A single turn carries every row of the set below to another of its rows. Some are shown first; where does it send the rows asked next?
Q_424: [ 18  -8 -14  12  15  32 -24   1 -46  15 -30  -3  -1   4  48   6   8]
Q_248: [ 30  18  -9   3  21 -13   5  11  -9  -7 -35  -5 -51  -9 -22   7   7]
Q_714: [ -1 -14   6 -43 -10   6  35 -18  18   1  23   8  30  17 -31 -16  27]
Q_881: [ 16  -7 -42  14 -22   8   0  21 -16  11 -45 -24 -10 -16  24   1   4]
Q_886: [ 31  28   5 -15  40   7   5  -5 -29  -6 -32  -1 -38  11   2  19   8]
Q_141: [ -3   4  20 -30  34  27 -12   7  51 -28   8 -12  -5  31  14   0 -15]
Q_597: [ -4 -32 -20 -18  11  50   0 -27 -18  18   2 -13  32   4  43 -16   7]
Q_766: [  9  -1  -1   6 -37  -4 -27  22 -39  34 -16  12 -17   1  27  -7   9]
Q_882: [ 16  32  24  -4  18 -25  -9  12 -30   1 -17   5 -40   2 -10   9  16]
Q_400: [ -2  -4   9 -20  12  10 -11  21  67 -24   7 -10 -21  17  -8 -11 -19]
Q_685: [ -6 -22   2  -2  27   2  21 -13  19 -18  24  -5  45  -2 -31 -17  33]
Q_207: [ -5 -44 -44   4 -28  17   6   1  16  20  -5 -20  10 -25   4 -34   2]
Q_41: [-23 -25  10  -4 -29   1 -22  -1 -20  36  26   4  24  -7  22 -33  15]
Q_468: [ 12 -37   4 -14  20  24   9 -24  15   0  33  29  17  12 -35 -27  24]
Q_281: [-12   5  39 -20  17   3 -28  20  47 -17  24   0 -10  26   3  -9 -10]

Q_468 goes to Q_685
Q_882 goes to Q_886
Q_400 goes to Q_281
And these:
Q_41 goes to Q_597
Q_881 goes to Q_766

A single turn carries every row of the set below to another of its rows. Some are shown first; where does it send the rows asked next?
Q_594: [ -1 -11  66  78  -9 -25  -9  -7 -41  26 -13  61  14 -33  10  27   4   4
  13  -4   9  -3  27  32  29 -17  30]
Q_776: [ -1 -70  13  26 -46  15 -12 -14 -15  -9  -2 -11   0 -15 -14  10 -12   6
  39   9  -8  15   4  50  49  28 -44]
Q_90: [  5 -17   3  43 -23 -27 -30 -40  -3  -9 -25  10  -2  27   0 -10 -45  33
  19 -14   5 -16  17  27  68 -22 -55]
Q_249: [-20 -12  38  73 -49 -22 -49  -4 -37  31 -30  59  10 -14  -8  37 -39  18
   2 -12 -41 -49   2  62   7 -33  16]
Q_726: [  5 -52  24  21 -44   5 -19 -15  -9  13  -2 -12  -1 -43 -10   5 -12   6
  43  11 -29   7  -9  75  27  23 -36]
Q_312: [ -2 -48  -8  54  -8  22 -38 -39 -21 -28  22 -13  -8   9  17  20  11  20
  27  25 -12   6   3  32  -4  -6 -33]
Q_25: [ 10 -16  14  55 -25 -38 -18   3 -46  62  -6  43 -13  -4   7   7   8  23
  33 -11 -46 -20  19  35  50  -8  22]
Q_43: [ 17 -53 -29  29 -27 -23   8  -3 -23  23  11 -23   8  -7   1  22 -38  26
  19  24   6   5 -24  82  27 -25 -14]
Q_78: [ -9  15  26  46 -58 -19  -8   0 -23  33   6  69 -24 -20  21  31  16  16
  47  20 -24 -44  -5  44  20 -28   4]
Q_831: [ 14  -7  49  70 -54 -23 -10   4 -47  13  -7  48  22 -24  25  35 -25  10
   0 -32 -35 -36 -34  23   2 -24  19]
Q_746: [ 10  -7   9  17 -61  16  16   9   4 -19  -6 -22   7   9  29  11 -26 -29
   8   0   9 -31 -30  30  45 -34  -6]
Q_437: [-22 -64   0  30 -49  20 -35 -10 -27  -2  14  -7  30  36  16  34 -15 -10
  24 -16   9  -4  21  12  41 -18  -9]
Q_502: [  6 -17   8  42 -11   4 -16 -39   5 -18 -19  -6 -15  40  -4   0 -51  22
  -5   6   1   0  22  29  57 -17 -46]
Q_257: [  0  -4  13  74 -32 -41 -37  31 -24   7  12  66  12 -35  11  36 -29   5
  24 -30 -44 -30  10  35   5 -33  -6]
Q_128: [  4  10  43  58 -21 -54  16  11 -32  19 -17  54  30  -2  26  47 -18  18
  19  13 -25 -32  -5  34  52 -12   8]
Q_28: [-15 -61  12  47 -27   1 -10  -7 -26 -26  -9 -22 -18  -7  33  32  37  -6
  11  15  -6   4 -23  77  34 -46 -19]
Q_582: [  4 -16 -25  71  -3  -8 -37  17 -24 -17  -4 -10  12  14  -1   1 -36  -7
   7  12  37  -3  29  61   8 -49 -14]
Q_75: [-34 -29   2  48 -41   0 -12   2 -41 -24  -4 -16 -20 -10  40  38  23  16
  11  -5 -17  -1 -24  76  28 -68 -26]
Q_585: [  1 -10  16  72 -55 -19 -17  11 -54  52   0  63  -8 -13  25   4 -51  29
   3 -32 -20 -29 -20  56  33 -19  13]
Q_949: [-17 -23  -4   8 -26  33  -9 -21   8 -10   6 -14   2   7   3  20 -27 -17
 -33  -1 -19   5  24  25  18 -28   3]
Q_486: [  3   2  26  77 -21  -6   2   0 -24  44 -12  64   5  -4  13  31 -42   0
 -13 -30 -57 -16   5  30  13 -47   1]
Q_22: [  6 -36  67  57 -60  -9 -19 -14 -17   6 -20  14  19  23   4  35 -11  -6
  39   2  20  16   1  70  28 -48 -57]
Q_883: [ 12 -44  46  67 -38  -6 -32   1 -10 -21  -7  -9  -3  29  -2  33  -3  -3
  36   2  29   9  14  68  25 -50 -52]
Q_94: [ -3 -17  37  55 -30  10 -10  -6 -13 -13 -52 -33 -11   4  -1   2 -43   1
   9  36  -1  -5 -14  75  69 -25 -11]
Q_305: [-10 -42  30  56 -32 -36 -31 -11 -31  23  -4  80   4 -43  34  23 -25  -4
 -14 -27 -14 -39  -4  52  21  -9  10]
Q_522: [ -5  23  37  74 -32  22 -56  -7 -27 -12  -1  -4   5  33  28 -13 -30  -3
   1  30  -8  24   7  52   7 -31  -6]
Q_609: [  6  -3  11  69 -40 -16 -20 -20 -37  25   0  73 -17 -57  18  10 -35  15
  15  -6 -35 -16 -14  13   7 -34  11]
Q_37: [ -8 -49  12  64  17   9 -47 -44 -20 -11  20 -10  18  11  30  25   4  24
  25  -6 -18  -5  10  31   3  -7 -26]
Q_654: [ -7  12  42  48 -55 -30 -34   5 -66  16 -20  36 -16 -11 -14  25 -27  33
   2 -21 -23 -14  37  14  33 -10  23]
Q_928: [ 15 -63  30  22 -46   1 -25 -31  -6  24 -20  -4   5  16  24  13  -3 -50
  11  21  17 -10  -4  47  36 -41  -2]
Q_665: [-12 -21 -25  28 -42   2  11  -6 -17 -27   4  -2 -10  10  10 -19 -12  30
 -14  17 -14  26 -15  55  52   0 -29]
Q_724: [-31 -14  17  74 -42   7 -19   2 -31  27 -11  87  18 -24  14  25 -49   0
  23 -18 -31 -37  10  21  34  -6  -5]
Q_923: [ -6  30  41  46 -25 -26 -31  20 -33  11  16  40 -45 -23  30  44 -32  12
   2  -5 -12 -43  26  52  15 -22  10]
Q_235: [-25  -3 -12  28 -53   8   8 -10 -22 -38   1  19  13  -7  11 -23  -2  22
 -24  -3 -18  27  -2  41  25   2 -32]
Q_415: [  4  12  37  68 -42  24 -25   4 -13 -37  -3 -18   6  45  29   5 -13  -4
  -1  34   4  12 -14  52  18 -34 -12]
Q_718: [ -7 -19 -28  49 -46  16  -3  -8 -51 -16  -6  -8  -3 -14   0  30 -19   2
  24  47   9   7 -14  48 -16 -54 -17]
Q_406: [  2 -34   2  45 -40 -16 -27 -27 -10  -4 -30  -8  38   2 -41   1 -42  31
  20  30  34 -12   1  51  29 -24   1]
Q_688: [ -5  -8  28  49 -13   9   5  -7 -23  -2 -50 -24 -11 -14  34   3 -51 -16
   4  21 -16 -17 -24  75  69 -21 -20]
Q_236: [ -4  13  25  38 -25 -14  22  -9 -46  31 -14  63  -7  -4  12  42 -25   7
 -13  16 -44 -35  11  52   0  15 -12]
Q_428: [-18  -5  22  69 -18   5  11   7 -73  17  -1  56 -13 -15  19  39  -7  18
  11 -37   7 -37  28  29   9   6  -7]

Q_718 goes to Q_437
Q_75 goes to Q_37
Q_78 goes to Q_428
And these:
Q_249 goes to Q_831
Q_502 goes to Q_94

A single turn carries every row of the set below to another of its rows. Some are shown first; where does it send the rows asked next?
Q_727: [ 16   8 -31 -28  20 -30  17  -4 -11  -2   3  18]
Q_706: [-17  20  44 -15  -8  26  10 -18   7  -9  -2  11]
Q_853: [-14 -51  20 -33  35 -13  32  -5  -1  23 -48 -10]
Q_459: [  4  -6  56 -31  29  17   1  18  31   6  26  10]
Q_641: [ 11 -34   2  -3   6 -56  13   8  18 -11  39  -2]
Q_102: [ 23 -48   8  -4  18 -30  26  30  19 -12  31  -7]
Q_104: [ -6 -48  -5 -25  33 -57  24 -22  -8  26  -4  -3]
Q_8: [-13 -30 -25   3  -1 -37  40 -25  -7  15 -24  -7]
Q_193: [-35 -37  37 -19 -11 -30  17   2  22  38 -31   3]
Q_540: [ -1   3  33  -5 -17 -20   2  -6  12 -31  37   7]
Q_80: [ -8 -39  -3 -22  45   1  36   0  10  49 -33  -3]
Q_701: [-16 -21  41 -22  14  33  28  14  16   6 -43  -5]
Q_282: [-26  -1  56 -11 -14  -3   5 -35   3 -13  -9  10]
Q_606: [-13  -4 -18 -23  41   3  31  -6  11  56 -20   5]
Q_279: [-21  -1  29 -22  23  37  27 -15   6  32 -35   6]
Q_801: [-19  -2   4 -11  37   1  -8  14  15  -9  47  16]
Q_764: [-33  13  21 -22  11  10  14 -36   4  31 -30  13]
Q_569: [ 17 -20  67 -31   7   7  29   0  27  25 -20  -2]
Q_446: [-26 -44  64   2   9  11  23  -2  33  22   0 -15]
Q_962: [  3 -33  48  -3 -13 -23  10   0  12 -37  22  -1]
Q_542: [ 16 -34 -24 -14  43 -17  35  27  19  34  11  -5]
Q_617: [  4 -25  42   8  35  31  27  -7  23  -7  32 -15]
Q_860: [ 10 -34  28 -15 -10 -21  49 -21   9  30 -46 -11]
Q_290: [-28 -15 -37   7  21 -27  11  -8  -4  -5  23   7]
Q_179: [  8 -56 -15 -11  37 -46  29  10  15  29   2  -6]
Q_791: [-14 -10 -11 -34  -6 -50  15   0   0  27 -27  19]
Q_404: [ 26   1  -6  -8  41  10  22  -8   2 -19  34   2]
Q_414: [ 6 15 12  9 -5 -6  9 -1 24 -3 50 14]
Q_621: [  6 -17  -8  -4  14 -53  13 -21   7  14  45   9]
Q_117: [-4 12 35 -1 -5 37 17 16 30 -7  7  7]

Q_279 goes to Q_80
Q_102 goes to Q_962
Q_701 goes to Q_853
And these:
Q_569 goes to Q_860
Q_193 goes to Q_791

A single turn carries every row of the set below to another of its rows. Some are shown first; where does it send the rows asked next?
Q_977: [-64  -4  16  36  44  28  -7 -47   0 -49  31 -25  27  10  49 -28 -25 -14]
Q_716: [-72   6  25  35  54  11 -12 -44   3 -46  17 -23  29  -1  38 -30 -30  -8]
Q_230: [ 13 -39  10  39  31 -52  20  18  26 -30 -31 -37  26   0  24 -31 -15 -21]
Q_144: [  4 -56  -7  34  29  25  -7 -46 -32 -20  -2 -34   9 -14  56 -29 -23 -27]
Q_391: [-61   4  33  38  45  12  -9 -52   6 -42  31 -19  23  20  41 -26 -26  -2]
Q_52: [  3  33   1  45  28  43 -12 -13   7 -49   2 -33  20   9 -10 -29  25 -19]
Q_485: [ 24 -41  19  41  24 -50  23  10  28 -27 -18 -34  21  20  26 -28 -12 -15]
Q_118: [ 15 -39  36  37  31 -16 -12 -60 -20  -4  -3 -18  -2   8  36 -23 -26   2]
Q_484: [-66   7  33  36  50   5 -11 -48   6 -41  22 -18  26   9  37 -28 -30  -2]
Q_347: [  8 -44  -5  39  30 -36  23  23  23 -36 -30 -41  31  -9  31 -32 -14 -32]
Q_425: [ -1 -29  35  34  43 -30 -16 -50 -20  -7 -25 -20   4 -15  27 -29 -34   1]
Q_531: [ -1  37  -1  44  32  40 -13 -10   5 -50  -3 -33  23   1 -10 -31  24 -21]
Q_112: [-29 -39  10  16  16 -25 -19  37 -20 -13  30 -32  46   6 -12 -23  19 -18]
Q_745: [-26 -43   5  16  14 -19 -17  37 -21 -14  36 -34  46   9 -10 -24  20 -20]
Q_131: [ 31 -51  11  43  18 -35  26   8  25 -30  -5 -38  19  28  34 -23  -6 -20]
Q_181: [ -3  41   4  43  35  33 -15 -11   8 -49  -8 -32  22  -2 -16 -33  22 -17]
Q_730: [-11 -48  -8  32  40  11 -10 -37 -31 -21 -23 -34  16 -38  48 -35 -32 -29]
Q_912: [-27 -39  12  16  16 -27 -18  36 -19 -10  32 -31  45  11 -13 -23  20 -15]
Q_754: [-14 -34  12  32  48 -18 -14 -38 -24 -13 -35 -26  12 -40  32 -35 -37 -15]
Q_396: [ 15 -52 -12  40  24 -21  27  21  19 -39 -17 -45  30   1  41 -31 -11 -37]
Q_442: [-29 -41   6  15  15 -21 -18  37 -21 -13  33 -33  46   6 -11 -25  19 -21]
Q_557: [-70   2  16  36  50  22  -9 -44   2 -49  22 -25  31   0  46 -30 -27 -13]
Q_959: [ 19 -55  16  36  25  11  -5 -58 -27 -11   9 -27   1  10  50 -22 -20 -12]
Q_454: [-25 -42   8  16  12 -19 -17  35 -21 -13  37 -32  45  12  -9 -22  21 -19]
Q_255: [ 28 -55  -6  41  19 -19  29  13  22 -36  -5 -43  25  18  43 -26  -5 -32]
Q_76: [-25 -40  13  16  13 -24 -18  34 -19 -11  35 -31  44  13 -11 -22  20 -17]
Q_895: [  1  43  12  45  33  28 -16 -14   9 -46  -7 -28  21   5 -18 -30  22 -11]
Q_166: [-59  -3  26  38  42  23  -7 -51   2 -45  36 -21  25  19  47 -24 -23  -9]
Q_359: [  7  36   9  45  26  38 -12 -16   8 -47   5 -30  19  15 -13 -28  26 -14]
Q_225: [  5  40  13  45  29  29 -15 -17  10 -45   0 -28  19  13 -16 -29  25 -11]

Q_977 goes to Q_166
Q_76 goes to Q_912
Q_52 goes to Q_359
And these:
Q_425 goes to Q_754
Q_255 goes to Q_131

